One vector is turned by the same rotation once a step. Each row is the vector after some number of steps, and that number follows the row.
The counts run from 0 to 137.
[115 103 113 150 135  66 156 174 122 132 131 114 105 108 104 143  90 132
 144  88 137 146 166 155 143 137 108 135 124 131 173  95 143 134 169 119
 173 138 120  95 151 163 174]
103
[158 107 130 128 137 105 138 122 145  98 122  72 157 169 140 160 109 113
  98 107 160 112 132 122 126  95 154 119 148 166  99 169 130 159 155  71
 126 157 118 100 107 162 185]
39
[153 125 107 108 124  66 126 110 141 124  88 118 149 135 143 114 115 130
 128 131 131 110 146 195 158 148 129 135 160 175 113 154 117 127 165 108
 123 115 148 134 145 172 216]
22
[130 137 111 151 125  87 135 152 125 154 101 110 134  87 145  93 166 100
 165 135 113 142 145 183 173 161 115 142 140 156  59  98 114 112 155 122
 120 111 151 154 154 132 151]
14
[177 106  75 129 120  74 104 140  93 149 124 127 116 108 107 118 131 133
 141 106 135 169 162 191 166 145 138 175 149 121  93 124 127 151 137 120
 118 104 152 140  93 137 165]
116
[134 110 112 158 125  83 133 146 128 156  94 117 129  92 144 114 140 106
 147 156 121 164 120 178 145 178 119 128 130 155  83  98  94 105 137 124
 127 112 154 185 173 104 150]
13
[102  62 138 139 111 101 166 145 129 135 100  86 142  94 150 105 112 110
 107 123  99 104 158 129 179 175 105 132 102 138 149  97 121 117 149 121
 171 102 155 135 150 143 135]
4
[112  69 113 134 126  77 176 150 140 145 115  81 110 103 134 121 101 124
 121 124 111 106 143 143 187 167 105 142 105 152 146 125 107 123 158 122
 166 110 139 130 143 113 174]
5
[119 117 133 123 121 103 113  77 132 170  99  98 174 125 178 137 127 137
 133 165  97  89 111 126 127 123 118 152 121 170 143 154 122 144 145 148
 103  87 144 111 168 117  75]
72
[126 143 108 138 116  72 118 110 106 139 101 112 140 116 136 134 113 154
 107 124 145 124 188 164 136 117 109 149 167 137 133 161 140  98 140  92
 124  98 172 122 119 200 172]
119
[ 80 164 134 112 110 124 115 117 123 128 111 128 138 125 156 107 154 110
 189 158 125  82 107  97  98 126 132 170 135 154 107 111 146 150 160 167
 128 143 150  92 170 149  59]
78
[123 115 119 171 131  82 157 141 124 165 127  87 167  96 121 110 149 122
 139  94 124 150 178 168 161 109 110 146 132 153 106  88 144 114 177 106
 131 135 147 104 144 129 173]
107
[137  87 111 137 127  88 134 184 107 138 133 127 123 108  91 149  91 119
 138  85 122 176 153 161 124 151 123 143 113 123 166  70 115 158 166 126
 168 121 135 135 156 143 158]
104
[131 151  99 102 123 116 118 130 131  88  85 143 143 141 139 128 116 113
 136 111 163 126 118 166  69 128 150 117 163 147 107  99 113 153 159 123
 138 149 169 144 133 189 190]
28
[131 124  89 119 113 105 113 110 126 125  94 114 101 119 128 162 113 136
 125 158 179 153 119 147  79 146 119 143 173 117  85 164 118 128 106  90
 107 136 174 174 106 156 138]
127
[120 111  93 142 140  94 157 131 119 147 103 105 143  93  91 121 121 144
 125 100 148 173 134 193 101 155  98 149 158 113 155  63 134 113 136 109
 161 141 157 153 117 128 165]
109
[143 118  67 117  98 100 101 125 106 140 111 143 136 124 105 152  82 141
 124 112 146 151 149 169  94 125 140 148 153 126 129 109 108 159 149 125
 113  93 186 158 124 170 184]
121
[122 137  92 107 110 123 127 100 120 140 109 110 146 119 131 109 135 141
 134 108 146 118 141 151 105 114 129 150 186 112  79 125 131 137 146 104
 100 139 203 135  79 172 171]
125
[106 100 161 132 142  83 167 159 157 146 102 120 122 110 101 150 124  92
 149 137 143 165 111 138 106 177  86 133 134 122 140 114 126 141 129 106
 150 196 116 124 180 115  93]
93
[148 118 101 144 104  97 102 104 122 168 107 109 168 120 138 146 122 122
 110 149 134 162 146 154 115 117 125 150 155 139  61 155 119 125 150  93
  75 101 199 159 142 144 156]
123
[127 175 122 122 130 100 122 133 138 102  99 132 143 137 146 133 130 121
 160 126 154 113 151 161  94 107 124 125 172 159  78 124 131 126 160 105
 117 142 164 125 152 205 192]
27
[140 116  89 171 137  73 139 148 109 152 101 112 119  83 110 140 119 124
 125 122 166 196 149 187 108 151  90 148 144 125 130  95 139  90 121 101
 152 136 144 175 142 129 137]
110
[147  94 159 143 141  95 142 168 108 148 114 123 151 112 101 116 139  86
 143  83 114 162 166 153 179 179 119 148 128  94 142  74 148 144 144 111
 144 139 120 124 127 137  97]
100
[104 154 101 168 142 147 125 106  93 136 131  76 119 117 170 153 158 153
 173 130 137  89 140 107  96  82 131 145 121 175 110  90 135 127 150 152
 150  96 148 111 112 139  80]
61
[173 118  99 129 118  96  92 128  89 160 104 132 146 114 116 133 132 123
 122 103 128 163 176 182 159 153 140 166 160 103 115 120 137 137 128 110
 110  94 170 156  95 173 125]
117
[129 134 100 137 101 108  83 134  98 122 117 127  93 121 127 162 121 109
 149 165 170 155 142 122  94 138 143 156 165 123  50 163 117 134 123 104
 101 130 181 159 111 167 136]
128
[ 98 114 158  96 132  77 147 115 153 127  90 120 128 130 136 125 109 122
 137 148 136  74 116 116 143 167  96 146 137 144 168 166 158 154 139 126
 163 165 109  79 172 166  90]
85
[145 111  71 145 147 114 124 103 105 144 122  76  99 116 161 146 140 148
 139 167 141 128  88 137 118 144 137 163 112 178 118 145 120 139 121 165
 140  90 122 137 110  78  72]
64
[116 136 124 108 132  97 118  88 142 169  91 124 125 123 149 158 136 141
 171 165 129 121  83 126  85 157  94 149 148 127 142 148 111 154 116 152
 110 139 136 135 181 113  48]
76
[137  89 142 174 125  75 135 155 122 174 116  91 179  98 122 134 126 109
 116 111 121 179 165 164 156 131 103 133 118 150 125  96 132 113 156  91
 128 114 150 130 173 122 154]
106
[145 110  87 135 164 132 149  97 121 144 152  52 115 138 142 172 128 170
 144  83 125 101 129 137 114  87 141 147 128 151 136  96 112 163 139 142
 138 109 122 106  67 102 128]
57
[169 110 112 168 153 143 127 146  97 113 148  58 123 142 141 168 146  95
 134 117 156 142 136 107 137 112 164 127 126 144  59 128 128 153 126  98
 123 140 112 121  72 114  96]
48
[119 136 102 170 120 103 109 165  74 136 119 128 139  86 126 112 144 107
 145 109 145 176 186 157 134 128 133 156 135 136  94  69 150 107 155 123
 139 106 172 132 128 182 134]
112
[164 106 116 147 151 144 104 145  90 115 158  88  93 139 139 215 109 126
 140  98 133 140 141 106 118 113 162 134 111 131 137 108 105 164 132 134
 151  80 115 138  95 137  84]
53
[ 86 126 116  93 106 128 124 112 129 115  86 134 162 130 156  90 133 113
 152 153 125  89  84 104  90 159 132 157 133 154 137 108 148 170 151 168
 150 144 149  93 150 147  79]
79
[122 130  81 107 107 117 133  98 124 126  84 119 133 124 127 132 121 143
 108 132 163 131 120 157  75 136 128 140 188 106 106 132 121 132 114  99
 115 151 190 168  71 165 157]
126
[118 130  96 118 147  96 120  73 114 142  97  93 112 123 162 143 121 172
 137 152 131  74 112 135 124 137 106 166 134 168 173 158 145 128 117 163
 155  84 129 104 110 144  81]
68
[134 135  97 135 102 103 120 104 117 149 115 101 150 120 138 113 140 131
 135 123 133 130 155 138 125  98 136 159 165 137  55 146 130 131 161  98
  75 122 196 127 109 155 177]
124
[157 130  82 138 140 122 108 105  91 152 140  89 106 119 165 137 158 140
 171 147 115 122 109 126 148 132 145 173 117 162  89 132 119 152 132 167
 126  90 130 117 107  97  58]
65
[123 150 116 183 153 126 124 106 106 160 134  56 116 117 168 179 157 142
 156 138 132 123 144 115 102  93 112 142 124 166 112 115 119 102 120 134
 132 103 128 143 126 122  60]
60
[148 108 110 147 170 127 153 125 105  97 124  53 103 141 142 181 118 148
  94 120 165 112 128 126 118 124 121 123 134 164 150 150 129 135 108 102
 174 125 111 121  72 149 103]
51
[129 112  73 136 147 135 130  92 105 120 109  76 134 120 161 141 123 153
 111 162 145 114  78 131  81 136 131 148 105 177 144 106 125 139 128 163
 166  90 139 141 101  99  85]
63
[171 106 143  92 117 137 107 124 120 124 111 111 121 152 131 182 110 113
 125 122 118 122 138 114 134 156 152 133 164  86  90 160  96 166 116  94
  91 128 164 164  78 176  99]
134
